One turning vector, and how many steps it has turned:
The counts run from 0 to 112.
[128 117 139 107  90 144 140 139  87  98 108  92 100  94 128  86 149 137
  80 142 144 129 114 137 112 148 143 153 113 157 129  89 152 172 159 156
 142 112  83]	42
[ 91 148  97 157  56 137 168 115 146  89 108  92 146 138 135 100 117 174
  93 139 128  95 133 122 103  99 137 142 160 101 125 120 127 142 109 166
  83 123  99]	10
[110 153 114 131  73 144 155 109 142  68 141  85 139 114 136  79  94 134
 119 154  90 166 118 142 149 123 134 132 126  87 104 128 173 131 102 146
  86 130 104]	3
[106 124 132 135 134 156  90 153  79 114  97 145 115  86 151 139 117 123
 161 157 129 108 155 105 128  91 152 171 138 141 115 127 111 104 205  85
  86 106 111]	31
[ 89 137  93 173  75 171 110 114 100 133  69  90 114  91 138 156 133 123
 108 115 112 124 104 136 107 124 121 123 109  94 132 111 124 139 148  88
  89 144 123]	54
[131  95 121  97 116 139 149 148  56 112 112 118  94  60 131 109 138 142
 100 122 138 127 164 134 148 135 146 137  87 156 140  83 163 145 160 152
 150 126  94]	43
[123 119  87 159  90 151 139 147  86 150  59 100 102 130 125 172 132 111
  87  77 129  82 143 142  98 136  98 123 134 129 141 108 121 141 124 103
 113 162 129]	60
[146 118  83 142 105 165 145 142  99 117  74  77 110 156 120 153 106 117
 113  90 123 135 143 164 140 148 101 126 147 109 133  97 152 142 117  92
 153 161 113]	59
[136 152  83 162 119 123 128 123 114 117  84 121 146 115 164 138  61 151
 144 149 156 124  67 131 159 110 128 123 106 127 106 125 139 141 142  68
 109 130  79]	63
[165 101  98 131 162 102 136 146  80 150 106 182  93 125 123 164 102 118
 138 118  95  93 168 135 161 122 106 156 132 166 143 122 149 124 162 114
 109 135 101]	75
[142 139 109 165 130 150 112 107 132  99 105 137 125 154 150 145  79  87
 154 142  85 130 113 144 119 142 123 173 162 136 116 149 129 122 172  85
  63 122  92]	77
[109 133  90 101 109 118 153 154 103 133  89  95 123 109 141  83 103 198
 123 155 130 135 149 114 154  79 128 123 113 110 119  70 161 110  88 134
 161 142 117]	12
[115 130  79 186  88 132 149 126  88 165  68 137  91  92 123 168 117 138
 104 118 136  76 140 115 118 108 111 133 113 132 156 113 112 147 133 100
  96 152 125]	61
[ 95 145  99 158  76 147 120 124  95 120  76 106 115 101 151 126 122 146
  81 132 156 103  64 115 102 113 124 107 109 115 131 112 112 151 147 100
  95 123 108]	55
[122  98 126 133 115 154 143 159 100 115 112 107  91 127 106 128 152 137
 130 119 117 107 215 144 130 143 127 193 157 160 140 102 144 131 169 150
 129 134 108]	29
[ 98 156 113 105  74 145 154 139 121  73 101  74 125 135 136  68 123 140
  99 137  96 149 113 146 110 127 125 126 128 103 120  78 165 130  97 152
 124 143  96]	4
[144  94  76 146 103 158 158 121  75 102 126 100 116 114 120 179 115 119
 103  60 135 111 183 162 159 151 111 103 126 113 133 120 148 169 133 135
 137 138 122]	52
[118  99 140 117 109 182 127 150 120  89 119  73  88 120 108  80 129 131
 123 149 112 159 167 159 149 157 145 199 116 148 119  92 171 121 163 130
 142 118  99]	35
[ 70 168 112 169  79 148 116 133 139 119  71  99 142 115 140 109 114 177
 132 162 125 116 125 114 121  97 131 167 137 102 112 106 123 111 132  99
  89 138 116]	17
[131 148  86 148  75 118 185 103 142  83 138 107 129 160 134 104  90 153
  98 136 107 125 124 138 131 129 134 119 139 104 125 126 166 159  84 164
  95 125  86]	102
[155 120 132 136 106 140 123 134 117  52 130 108 145 129 152 111  92 155
 136 141 174 109 141 131 140 146 172 155 164 155 105 147 132 161 188 159
  88  88  73]	33
[106 111  82 178  70 183 134 121  97 110 110  88 104  91 130 176 119 111
 122  85 104 119 157 160 136 133 120 127 118  94 126 126 140 132 135 115
  99 153 130]	53
[128 165  78 147  95 111 165 108 128  75 111 139 160 144 171  99  86 144
 108 121 118 129  85 126 115 109 128  88 156  93 113 123 135 147 105 130
  77 119  85]	101
[138 135 131 148 127 134 144 130 128 136 113 152  86 135 123  88 111 152
 103 165 108 119  97 127 115 152 127 194 118 177 142 111 150 157 154 158
  94 114  59]	79
[110 158  80 171  92 129 162  99 150  91 121 124 161 143 144 132  71 165
 144 142 105 112 138 137 155 101 118 124 150  85 110 143 156 124 115 118
  73 128 112]	108
[142 130  73 108 146  97 168 151  93 134 103 144 118 136 131 125 107 173
 146 127 115 101 195 123 170  82 116 129 139 129 136  79 155 112 106 129
 138 137 121]	112
[114 146  86 145  86 123 166 100 126  65 164 135 156  97 154 106  93 133
 123 122 111 129 136 120 136 103 152 107 132  94 110 140 162 134 125 157
  74 105 102]	2
[104 121  71 123 103 128 166 119  81 157 107 162  89  99 113 136 149 115
  99 107  60  99 176 139 119 108 106 122 106 106 146  98 143 127 102 153
  90 146 134]	98
[113 138 108  90  97 117 168 154  89 111  93  98 105 135 122  81 156 147
  78 115 110 121 152 133  97 118 124 115 134 134 144  70 155 140  96 156
 138 139 107]	5
[150 124 128 116 148 112 145 137  99 147 122 154  77 118 116  88 107 143
 122 181  94 129 110 133 149 130 130 183  93 181 130  92 170 133 148 138
 131 118  60]	80
[140  93 107  96 138 150 124 134  46 108 115 128 112  65 136 135 132 115
 131 110 105 141 169 146 166 118 128 116  95 122 119  98 169 125 166 116
 143 129 114]	44
